[[ 18.3  46.3   1.2   4.5   8.3]
 [ 40.3 -37.9 -38.5   6.5  18.7]
 [ 36.1   6.3 -35.9  -0.2 -18.9]] => -18.9

[[ -7.6  42.2 -24.0  -1.0]
 [ 55.0 -14.3  30.2  43.7]] => 43.7

[[-10.4  51.9  -1.4  56.1]
 [-14.3   1.9 -32.9  29.3]
 [-33.9 -12.0 -18.4  17.6]] => 17.6

[-12.7 -20.4  30.5 -49.7  52.8  -6.3 -16.0] => -16.0

[[ 38.3 -32.1 -15.4  -2.2  17.4]
 [-38.8   0.3  35.2  52.6 -15.2]] => -15.2

[ -8.7  31.4  14.5 -45.1  -2.5] => -2.5

[[ -4.8   6.5 -17.7  21.1 -28.3  13.4  52.3]
 [  0.5 -49.8   3.2  35.1   3.3  47.5  13.2]] => 13.2

[[-35.8  30.9 -44.3 -41.2   3.9 -42.1]
 [-25.6  11.7  60.1 -31.5   7.7 -42.9]
 [  7.3  34.8   5.9 -50.8   6.2 -41.6]] => -41.6
---
array([  0.9, -42.7,  -3.2,  -1.7, -11.1]): -1.7
array([-12.8,  47.4,   7.8,  27.8,  -5.7,  -0.4]): -5.7
array([-56.0,  12.0,   1.7,  -6.2]): 1.7
array([-25.8,  -9.6, -16.9, -42.2,  12.1,  44.5, -53.6]): 44.5
array([ 20.2,   1.5, -52.9, -18.8,   3.4, -43.3]): 3.4
array([12.0, 51.0, -4.4, -6.1, -1.4, 21.8]): -1.4
array([ -9.1,   6.2,  11.6, -18.6, -23.8,   0.4, -55.1]): 0.4
array([-39.7, -46.2,  22.1,  28.1, -24.9,  -1.0, -32.0]): -1.0
---
Q:
[[  3.9  20.7   7.3 -11.4   2.2   6.4 -11.6]
 [-17.0 -22.9 -45.6  43.5  20.1 -24.1  36.9]
 [ -9.0   5.8 -12.8   5.2  34.9  -9.7  50.8]]
A: 34.9

Q: [ 55.3  50.0  23.2 -13.6 -29.1]
A: 23.2

Q:
[[ -0.6  28.5 -19.6  -1.9 -11.7]
 [-58.7 -16.2 -25.1  18.9   6.2]
 [ 10.3   0.9  -1.9   4.4   3.2]]
A: -1.9

Q: [  9.4  37.8  -5.4   0.4  -0.9 -15.3  50.2]
A: -0.9

Q: [-10.6  10.3  44.0  -5.6  13.2  -6.8   0.0]
A: 13.2

Q: [-30.3 -39.1 -34.7 -27.2 -47.7]
A: -34.7

Q:
[[-28.0 -14.0   0.3  26.9  -9.3  23.3  -0.4]
 [ -5.5  -4.0  -6.0  12.9  -4.5  17.3  -9.6]
 [-11.3   9.9 -45.6   5.9  20.9   6.4   0.9]]
A: 20.9

Q:
[[ 15.4   2.9 -33.5 -13.5  27.7  16.8 -42.1]
 [ 16.9   4.7 -35.5 -20.6  23.7  14.1 -45.2]]
A: 23.7
---
[[ 53.0 -37.4 -31.4  49.8  38.5  57.4  12.6]
 [-44.8  52.1  51.2 -44.6 -30.3 -54.1  -3.3]
 [-21.0  38.3  37.6 -20.9  -5.5 -57.7 -10.8]] gives 38.3

[[ 12.6   6.6  15.9 -32.2  15.9 -26.0  -9.0]
 [ 16.5  -1.3 -60.1 -27.6  25.8  43.2 -11.7]
 [ 12.8 -23.3  42.1  30.5 -33.1 -53.7  10.1]] gives -23.3

[[-10.2  13.6  -1.5  21.9  16.6  -9.5]
 [ 23.9  31.8  -0.5  38.7 -24.2 -55.7]
 [ -3.7   0.1  36.7  57.2   9.6 -42.0]] gives 0.1

[[  4.9   2.3 -46.4   4.5 -50.7]
 [ 24.2 -30.0  18.6  19.0 -26.2]
 [-21.8  13.8  32.6  22.1 -59.4]] gives 13.8

[[ 37.4 -49.8 -22.7  11.2  32.7]
 [ -6.2 -29.0 -15.8 -44.7  11.9]
 [ 25.0 -12.1  39.8 -38.4  24.0]] gives -12.1

[[ -4.9  -2.1  -9.3  59.5 -38.8]
 [  6.2   1.0   9.4  24.7   7.7]
 [ -2.2 -12.8 -21.9 -20.8  -9.7]] gives -12.8

[[ 34.7  22.0 -34.4   2.9   0.5 -51.5  -0.8]
 [-31.5  -5.6 -17.9  33.5 -42.8  16.9  35.2]
 [-33.6 -12.8  17.6   3.4 -12.9  22.8 -24.4]] gives -12.8

[[ -9.4 -25.3 -59.0 -12.5   2.9]
 [-30.4 -28.1 -46.8 -44.3 -13.2]
 [-12.4 -25.6 -34.2 -20.4 -14.2]] gives -25.6

[[ 25.7  23.0  -6.0  -3.6  33.6   5.2]
 [ 42.6  26.8 -13.7 -16.0  32.3  11.4]
 [ 44.0  36.2  -0.4   3.8   8.8  16.7]] gives 36.2

[[ -2.3 -51.7  18.1 -26.3  16.4]
 [ 41.3  26.1 -12.7 -16.0  56.4]
 [-14.7 -37.1  26.6 -40.7  17.2]] gives -37.1
